which system made each run:
path 1, J325 (11 x 18):
[[ -2   2  24   2  -4  -8   3 -12 -17 -18   3 -11  15  -2   0  -4   0   0]
 [ 15 -12   5  -5  -5   6  11   1  -4  -6  20  11 -14   3  -3  -1   4 -11]
 [ -2 -19 -15  -2 -13  -8   7  -1   7  -6  -7  -1   3  15   3  14 -10   1]
 [  2  12   8   5  -3  -8  -1   6   1   0 -10 -11   0  15 -19   3   0 -12]
 [ -9  11  -6 -20  11   3   8   2 -15   4   4  -2  -1   1  -1  10  12  -7]
 [  7   6  -6   9   7 -15   3   5  -1  -5   2   8   7   0  16  12  15  10]
 [ 14   5   0   9 -12  -1   3   3   0  17  14 -12   5  -9  12   0  -1  -4]
 [ -1 -10   8  -3  -5  -3   0 -11 -17 -16   1  -7   9 -15   4  -2 -11  -8]
 [ 13 -13   9   8  -6   3   9   0  -6  -6   4  16  -7   7 -11  -4  -3  -5]
 [ -1 -11 -11 -12 -15  -3   2  -2   9   5  -8   4  -2  11  -8   8  -8  -7]
 [ -6  15   1  -3   7 -10  -4  12  -2  -4 -17  -2   1  16 -10  10  -5  -4]]
path 2, J245 (11 x 18):
[[ 10  -9 -16  -1 -14  -4   4   3 -19  -4  -3  -8  12   5   5   2  -8 -16]
 [  6   7   4  -5   3  -4   5   5  -6  -2   3   1  -5 -14   2  16  15 -13]
 [ 11   3   2  -6 -10 -10   4   3  -6   9   4   1  10   2   9   7 -14  -7]
 [  2  -4  11  -9  -8  -1  -2  -4  -5 -16  -6   2  -5  -8   4  11   4  -5]
 [  9   1   8  -4  -2  -6  11   3   1   9   7  15  -2  10  -3   7  -6   0]
 [ -7  -6   6  -2 -13  -4   3  -6   4  -5 -11  -8  -1   4   0   9  -1   1]
 [ -2   7  11  -2   9   0   3   7   0  -2   8   3 -10   7  -4   4  -4  -1]
 [  1  -8  -3  -1 -11   1   5  -4   1  -2   2  -8   2  12   4   0  -3   4]
 [ -5  -1   3   3   8  -2   5   2   1  -8   6  -5  -6  -3  -6   7   5  -5]
 [  4   1   1   8  -5   2   5   6  -3   8   5  -8   0   5   4   0  -8   0]
 [ -5  -7   1  -3  -2   2   3  -6  -5  -8   0  -8  -2  -8  -3   2   3  -6]]
path 3, J913 (11 x 18):
[[ 28  23  -1   1 -10 -12   9  10  12  24  31 -13   9  16  15   5  14   1]
 [  3 -13  -4   8 -16   7   0 -15 -17  -3   2 -26   8 -41   3  -5  15 -20]
 [ 30 -11  -9  28  -2  -2   5   8   9  13  14  26  -1   8 -20 -19  -6 -13]
 [-18  -6   5   2 -17  16  -6 -14  -6  21 -27 -12   7  -5 -16 -18 -29   2]
 [ -9  14   0  10  29   7  -9  11  -7  -8 -24  31  -7   4 -16 -11   5  11]
 [ -6  31  15 -25  -8  15  -7   4   8  16  -8  -4  -8  25  16   3   0  23]
 [ -7  13  -6  -9  21   1  -8   4  -8 -11   6  -6  -2 -31  31  16  25  10]
 [ 33   3  -1  10 -14 -10   1   6  24   2  33 -13  -1   9  19   0  22   2]
 [  0 -24  -1  10 -10   4   0 -14  -8   1  22 -33   4 -36  -1 -11 -13 -23]
 [ 13 -25 -19  38   4  -1   3   9   1  -5   0  13  -2  11 -26 -25 -14 -13]
 [-26  -2  10  -4  -8  17   2  -7   2  24 -24  -3  -9  15 -33 -12 -33   2]]
path 4, J640 (11 x 18):
[[  2   2   4 -36 -11  30   2  -1 -10  17   1  11 -21  -3  -1  -1   0 -13]
 [-13   7  -5  11  28  -5  -2   6  -4   5   2  12   5 -20  24  11  -5  26]
 [ 18   1  -3  -3 -25  18 -14  -4  15  20 -13  10  -6 -12   0 -15   7  -4]
 [-13  -4  16 -12  17  -7  -9  -5  -6 -10  -1  11  -2 -19  -1   2 -27  -2]
 [ 13  13  -1  18  -1   5 -16   4  -8  -6 -20  11   6  -1   3 -16  18  10]
 [  1  -5  11 -21   6   1  -1 -14   6   0  17  17  -2   6 -17 -14   2  -5]
 [-10  22  -6   0  18  -3 -10  12  -1   1 -14   3   3  15   7   1  -3  17]
 [  6  10  15  -6  -7  16   4  -4  11  13  11  -2 -18  -1  -1  -2  21   4]
 [ -5   0  -8 -11  12   2 -13   9   5  -2  12  -5  -3  -6  19  -1 -19   5]
 [  1  -5  -2  14  -7  13  -7   3  11  -3 -20   3 -19 -12  -1   0   9   4]
 [ -6  -8   7   2   5   4  -7 -12  -5   1  12  -5   5 -13  -9 -22 -15  -4]]
path 5, J594 (11 x 18):
[[ -3  26  16 -13   0  -2  -3   5   1  20   6 -21  -6 -23  17  25   4  -5]
 [  4  -1   7   6  -4  16 -16  -4  -8  -1  10 -11   9   2  11 -34 -27  12]
 [ -3  -3  30 -11  -9  15   3  -7   2  -4 -11  19 -26 -15   0  11   3   6]
 [ -8   5  -2  10  22 -12 -11   2   8  16  -3  12  11 -12 -12  -9 -23   6]
 [  4  17   9   7  -9  13   4  11 -13  14 -23   4  -6  21 -10  -1   3  -1]
 [-21   6  -8 -17  23  12   8   0   0  11  17  -2  -8   6  -4  -1  -1   7]
 [ 14   5 -11   6  -3   7 -11  18  16   2  -3   5 -11  14  17  -1   1  17]
 [  4   9   8   0  -6   7   2  -2   7  19  16 -17  -6 -22  12   5  13  -1]
 [  5  -6  -3  -4  -9  14 -23  -5  -4  -5  -2  -7   4 -11   7 -26 -15  -2]
 [ -2  -8  15   3  -5   9   5 -10 -13  -3 -17  19  -6 -19   1   5   2   5]
 [-11   6  -3  -3  10 -11  -6  -9   4  14 -12  16  14   0 -18  -8 -10   7]]
path 6, J594 (11 x 18):
[[ -7 -29 -23   1  12  16   5   5  -8 -22   0  15 -20   7 -21  -9  -2 -18]
 [ -2 -18 -27  21   5  -9  13   4  16   4  -7  16  -5  -2 -11  14  19   2]
 [  9  11 -28   0  -5 -10  -3   3   0  10  -3 -14  15   5  -7   0  24 -15]
 [  1 -10 -22 -10  -9   8   9  -1 -23 -14   8 -16   7   7  16  -1   8  -8]
 [ -1 -18  -5  -3  -6  -6   1 -15  10 -23   6   2   5  -7  18   3  15  16]
 [ 17   3   4   1  -8 -25 -10  -3   1  -8  -2   4  16 -17   9   9   3  -8]
 [ -6  -4  11   1 -11  -9   6 -12 -21  -8  -7 -13  17  -2  -6   0 -14  -9]
 [-10  -6  11  -7   7  -3   5  -8  -9 -23  -2   9   3  14 -11  -3  -3   3]
 [  1  -1   0   3   9 -20   9   9   9  -1   2  14  -2  12  -5  19  -4   1]
 [  0  10  -2  10   1 -10   5   9   9   3   6 -21   1  16  -6   3   4  -4]
 [ 10  -4  -1  -5  -2  10   1   6  -3  -9  20 -14 -11   5   2  -5   3 -11]]
path 7, J640 (11 x 18):
[[  7 -13  -9  27 -13  -6   7 -12 -16 -19   2 -23  25  11 -10 -24  13  -4]
 [ -1 -13 -17 -12   3 -11  20   2 -11  -9  10   3   4  30 -27   7   0 -26]
 [-13   9   0  12  -1 -11  30   3 -10  11  -1 -11  13  29   3  20   7  18]
 [ 10   9 -10 -15 -17  -1  14   2   4  19  20 -26   1   2  11  18  17 -13]
 [  3 -16  -4   7  -7  -8   9  18   7   1  10  -7 -12  -8  27  31 -22   1]
 [  3 -20  -2  22 -27  -6  -6 -12  10  -7 -14 -22   3 -26  10   8   0  -3]
 [ 10 -20   1  12  -5 -13  -4   0 -11 -17   0  -3   6 -13 -18  -8 -23 -32]
 [ -2  -9   2  11  -4 -11  10  -9 -28 -29 -20   9  20  19 -14  -6   1   2]
 [  3  10  -7  -6   5 -18  19 -11  -5   4  10   5  21  26 -22  -3  24  -7]
 [  1  19   0 -20  -2  -8  18  12  -1  17  11  -1   1  37   7  18  -4   6]
 [ -3  10   2  -6  -9  -4  10   6  17  11   9 -23 -10  -3  27  31  18  13]]
path 8, J325 (11 x 18):
[[ -5  22  11  -2  -1  -6 -20 -18  15  -4   8 -32  17  -8   5 -17  23   9]
 [  0  -7   8  10  19  21   0   9 -14 -18  26 -11 -21 -23  15  -7  -4  -2]
 [ -6 -37  -7  21 -15   5  16 -24   6  -3   2   4   7  -1   0 -12   3  19]
 [ 13 -14 -12  10 -12   2 -19   6  17 -11 -11 -10 -12   1 -24 -16 -12 -26]
 [-30  -2  -7  -7   8  19  13   3 -19   9 -25   0 -10   8 -20   3 -14  -5]
 [ -3  18 -12  -8  17 -12  -5  -2  10  -1 -15  24   8  10 -16  -2  29   6]
 [  9  25 -16  -1  10   7 -10  26   6  25   3  -4  -7  -6  25  10   3   5]
 [-13  10  14   8   5  -9  -4 -17  -7   3  -1 -12  24 -25  20   0   1  26]
 [ 25  -3  19  12  -1  10 -11  -4  -5 -11  25   6  -4 -18   6 -27   1  -4]
 [ -6 -40  -1  -2 -19  16   8 -13   0  -3   1   6 -12  -9   4  -3 -25   3]
 [ -1 -13   3   9  -9  -8  -7  -4  15 -16 -21   6  -1  25 -33 -13 -17  -9]]
path 9, J967 (11 x 18):
[[ -9   4  -3 -12   3  10  -7   4  -2 -17  -4 -13  -6  19  -5 -10  -1  -2]
 [ -7   1  16   5   6   4   0  -9   0   3  -1   3  -5 -22  -2   1   8   7]
 [ -4   2  -9  -6  14  -1  -9   5  10  -6  11  -3   2  14  -5 -12  -6   0]
 [ -7  -2   2   3  -3  16   1  -6  -6  -3  -8  -4 -10 -10  -5  -5  16   0]
 [ -5   3  -1   4  15  -6   4   1   0  11  11   3   6   2  -6  -8  -9   4]
 [ -6   0 -13  -9  -2  14  -6  -2  -1  -2  -8  -6  -4   1   3  -7   8   2]
 [ -6   3   3   5  13  -4   9   2  -7   4  -1   8   1  -4  -7   4   0   2]
 [ -5   7  -7 -11   1   1 -10   0   7   1  -1 -10   2   6   0  -4  -2  -1]
 [  0   2   2  -1   6   6   1   2 -12  -3  -1   7  -4  -9   3   2   7  -2]
 [ -9  -1  -2   1   5  -5  -4  -1   2  -4   0  -9   5   0  -7  -4  -9  -1]
 [  4   0  -1  -8  -3   8  -7  -3  -2   0  -2   5  -2  -8  -1  -8   6  -2]]
path 10, J245 (11 x 18):
[[  2  -7  -5   4  -4 -15 -18   0   1 -25 -14  -7   9  -7  -5  -1  -9 -14]
 [ 10  10   4  -2   4  17   6  12  -5  13   8  19 -17  -5  16   7   8   8]
 [ -5  -9  -3  -5 -11 -19   0 -22   3  -3  -2  -5  26   4  -6  -6  -5   3]
 [  5   7   8   9   7   7 -10  17   9  -8 -12   9 -24  -9  -2  10   3  -5]
 [ -6  -1   0  -9  -7   5  10 -11  -9  15   9   2  15  11   8  -7  -9  18]
 [  1  -5   0   5   3  -7 -12  -1  11 -26 -10  -4  -6  -1 -17  -1   9 -13]
 [  2   7  -4   3   5  10  10  12  -1  24  10   7  -9   5  13   6  -5  15]
 [ -9  -6   2   1  -5 -11  -6 -19  -4 -20  -4 -17  20  -1  -4 -10   2  -2]
 [ 13   3  -1   6   9  11  -5  20   8   5   7   9 -25  -5  -1   1   1  -6]
 [ -8  -7  -8  -1 -11  -4  12 -16 -13   8  -3  -6  21   2   9  -3  -4  13]
 [  5   7   8   5   9  -5 -13   6   8 -13  -6   0 -11  -7 -16  -2   9 -18]]
path 11, J913 (11 x 18):
[[-16  13  -9 -23  17 -14  14 -12  -1  14  21  -7  15  -1 -12   8  19  -9]
 [ 27   6  -8   5 -18 -14  -1  14 -11 -12 -14  -9   3   2   4  15  18 -24]
 [  6 -14  12   5 -12   0  31 -16 -10  22  19   9   6  -8  -2   3   3   1]
 [ 10  -7 -24  -7  -6 -10 -18  -7  -1  -3 -15  11  19  -8 -11 -15  -5 -17]
 [  5   1  29  19 -10  -2   6   1   2   3 -16  18  -7   5 -10   4 -14  10]
 [-16   4  -2 -22  10   8 -10 -15 -17  -2  -3  10  17   3   3 -17  -9  14]
 [ 10   8   2  -6   0   2 -17  16  15 -14 -15  14 -19   3  15  14   7   6]
 [ -8   6  14  -4   4  -7   9  -6   2   7  24 -14   9  -2  22   8  -3  21]
 [ 10 -10 -14  -1   1  -4 -14  -2   3 -30   7 -13  -1 -10   6  -9  18 -15]
 [ 13 -16  10  17 -10  -1  16   7   7   9  20  -5 -13   5  -3   6 -21  -9]
 [-19 -18 -22   3   5   0   0 -12  -8  -3  -8 -10  14  -3 -17 -14 -13  -3]]
path 12, J967 (11 x 18):
[[  3 -12   6 -23 -19   1  -4  -8   1 -19  -2   0  -7   6   1   4  -6 -12]
 [  6   5  26  11  -1  -7   2  -6  -5 -11  -2  10   6   2   2  -2   2  13]
 [  2 -10   4  -2  -6   4  -3   3  20  -2  11  -6 -12   8   3   0 -15   2]
 [ 10  -3   7   6  -3  -1  11  -7   0 -10   6   5  -1   2   1   0  25   5]
 [  2   4   3  17   0   1   1  11  11  11   3  -7  -6   9  -5  -2  -9   6]
 [  7  -7  -9  -5  -8   2   6  -4   2   4  14  -6   0  -5   8   2  13  -4]
 [  3   4  -6  19   4  -1   3   8  -7   0  -7   1   5   7   1  -1   1   6]
 [  0  -5  -9  -6 -10   1   2  -1   6  13   1  -6  -3  -6  -1   6  -5  -8]
 [ 10   8  -6  -2   0  -5   2   1 -15  -5  -1   5  12   5   6  -2   7   0]
 [ -5  -2   0   3  -5   1  -2   6   0   3 -11  -5  -6  -3   1   7 -17   0]
 [  6  -3  -1 -11  -2 -12   0  -4   0  -3   6   7   8  -4   4   3   6  -5]]
path 13, J408 (11 x 18):
[[ -3 -11 -25  10  11 -21   5  -2   8  -1  -9  16  13 -13   0  17  22   6]
 [ 14  29  -3  -2  -9   2  -9   6   2  28 -19  10   7   3  -3  -4  13   1]
 [  2   9   3 -24  12   8  -8  -1 -21  -9   1  21   2 -14  17   2   3   1]
 [ 18   2   1   6   6 -17  -6  -2  15 -10  16  12  16  15   7 -12   2  13]
 [ -9   7  17  -9  -3  -3 -17 -10  20   6  -5 -10   0 -13   3   1  -9   9]
 [-11   4   9  12  11   7  -9   5 -14 -24 -13  -8  -3   5  -3 -10  -5   5]
 [ -5 -12   2  -6 -11  14   7 -13   1   4   8  -1   2  18  -7 -18  -9   7]
 [-20  -5 -12  -7  16  -3   6   3  12  -3   2  -6 -10   1  -8  13   0  -2]
 [  5  10   3  18  -3   6  11  15  -1  14  -5  -1  -8  13   1   7   6   9]
 [  2   4   7 -11   5  10   7  -2 -14   8  18  -2  -6 -14   2   1   7 -10]
 [ 15  -7 -14  14   5  -8  -4   9   6 -11  14  -3   2  -6  12   1  -1  -2]]
path 14, J408 (11 x 18):
[[-11  -8   2  15 -10  10   4  -9 -23  18  -8 -13  13 -24  14  -4 -26  11]
 [ -5  -9 -16  -1   0   5  -5 -15  -6 -27  -6 -10   6   1 -14 -17  32 -10]
 [  0 -11 -26   1  -5   6  -3   6  14  30 -12  18  -1  11 -10  -5 -18   4]
 [-23  18  -1 -17  13  -5  16  -6 -17   2 -10   3  11  -1   8  24  24  12]
 [ 31  17   2   4   7   9  -6  20   9   7  11  23 -18  15  -2 -11  15  -3]
 [ -1   3  12 -13   7  -5   3  -5  -7  14  27  -1   8 -22  25   7 -20  11]
 [ 11   3  10  22   4 -11 -17  -1  13 -34   3 -16   2  -8   6  -6  22   3]
 [ -2  -9   6   9 -15  14 -17  -8   3  16 -13  -8   4  -9  -9 -27 -33   1]
 [-32 -13 -16 -11   6   2   1 -17 -16 -30 -17 -14  10   1  -3   1   7   4]
 [  5  -4 -14  10  -5   8   8   6  19  17 -12  21 -11  34 -24 -10   6   5]
 [-22  17   0 -28  14   4  17   2 -10  25   6   2  -4  -2   4  27   1   3]]

runs to name:
path 15 (2 x 18):
[[ -2   8   2  -1  14 -15  -5   8  13  20   9   1  -1 -10 -13   5 -20 -12]
 [  4   7  16   1 -16  13  -5   3 -17  -9 -19  -3  -4   1  15   1  -5   8]]
 -> J640
path 16 (2 x 18):
[[  9   1  11  -4   7  -3   7  -4  17  -2  27  18  -8  12   3  -5  11  12]
 [  7   5  -1   1  -4 -11 -11  16  18   7  -2 -14 -11 -10   9  17 -13 -10]]
 -> J594
path 17 (2 x 18):
[[ -8   7   7  26  -3  -4  12  -5   9  14 -10  -9   7  -2   3   8  14  20]
 [  1  15  -2  -6   3  21 -12   3 -12   8  -4  -7 -11 -12  -9 -16  12 -14]]
 -> J408
path 18 (2 x 18):
[[-12  10  37 -13  -5   9  10 -14 -21 -12   0 -12  -6   1  -9   0   9  -5]
 [ -5   7  13   7  16  -4 -17  -1  15  -5  14  -3   4 -10  20 -11 -16  26]]
 -> J967
path 19 (2 x 18):
[[  3  10 -20   8  20  -5  17  14   5   7  29  -2   4   6  27  13  27  20]
 [ 18  15  13  19   3   5  -7   3  20  27  16   3 -11 -31  10  -6  17   8]]
 -> J408
path 20 (2 x 18):
[[  1  -7   0   2 -10   2  11   7   0  -3 -10  10 -10   5  14  17  -2  11]
 [ -1   0  -1   4  -4  -8  -3 -12  10   8   8 -15   9 -15   1  -1   6   1]]
 -> J640
path 21 (2 x 18):
[[-14   8   2   4   1  13 -13   5   3  -9 -15 -24 -11   1  -2  -6   4   4]
 [ -2   2 -10  -8  18  10   0   5  -9   1  19   0   0   9   2 -16  -6   0]]
 -> J245
path 22 (2 x 18):
[[ 10 -13   3   5   7   1 -13  -4  -6 -19  13   1  -3 -24   0 -16  -5 -13]
 [  2 -23   5  12 -17  -4   6 -10  -2   1 -20  17   0  -8 -13   5 -10  -7]]
 -> J594
path 23 (2 x 18):
[[  8  -6  -8  18  -8  14   6  -5 -12  16  -2   2   6  -2  -3 -18   7   6]
 [ -9  -5  -9 -25   4  -2   4  -7 -12   7   0  11   6  -4  -4   4  -8  -9]]
 -> J640
path 24 (2 x 18):
[[ -3 -17   9 -19   5   1   2   0  14   3  18  17 -15  11 -13  -3 -37  -5]
 [-23  -8 -17   4   6 -10  -7   5  -7 -20 -28 -10  11   7   6  10 -21  15]]
 -> J913
path 25 (2 x 18):
[[-26  -1  11 -19  -5  -1  26 -18 -25   8   5 -13  15  14  -3  11  -7   6]
 [ 10   8   6  -3   0  -7  -6  19   6 -24  -6 -11 -14  18 -21   5   5 -31]]
 -> J245
path 26 (2 x 18):
[[  7 -12  -1  12  -5   4   1   1  27   3   6   1 -19  -4  -8   1   8   1]
 [ -8   5  -1   4   9  -7  -4  -1  -6   8  10 -20  13  -4  -8  -9 -19  -8]]
 -> J913
path 27 (2 x 18):
[[ -4  -3   2  -9 -20   5 -15 -17   1  -9 -24  -3  10   3  -3 -16  -4   4]
 [ -1   9   8   3  23 -10   0   4  -6  -8   5   8  -4  -2 -21  -1   5 -16]]
 -> J640
path 28 (2 x 18):
[[  3   0  16 -12   4 -17  -2  -3  -6 -25   5  -7  -6 -38   2  25  14 -28]
 [ 17   7   9  21  11 -11 -29  11  -1 -29  -3  -7   9   0  -9 -28 -19 -10]]
 -> J967
path 29 (2 x 18):
[[ 16  -6 -29 -11  -3   0 -15  12 -13 -15  -8   4   0 -17  17   4   2 -21]
 [ -7 -18  -5  17 -15  -4  17 -21 -12   0  -5  -4  18 -12   8   0   8  13]]
 -> J594
path 30 (2 x 18):
[[ 12  10  11   4 -18  -9  10   5  -1  -1  -2 -11   6  22  10  13   6   4]
 [  5  -5  17  -8  -1   3  -1  -3  -1  -2   6   8 -16 -15 -12   3  -5 -19]]
 -> J408
path 31 (2 x 18):
[[  9 -20  -9  11 -13  -7  28  -5  -3  17   5  27   9  12   6  10   2  17]
 [-12  10  22  13  -3 -16  -4 -12  16   0 -17 -18   2 -13 -20   8  10  -4]]
 -> J245
path 32 (2 x 18):
[[-20  -4   2  -6 -13  22  -1  -9 -19   8 -27 -13  -6 -19   1   0  -8   0]
 [  0   0   2   4  23 -13  -5  -7   4  -9   1  29   7  -3 -22 -12   3  -1]]
 -> J325
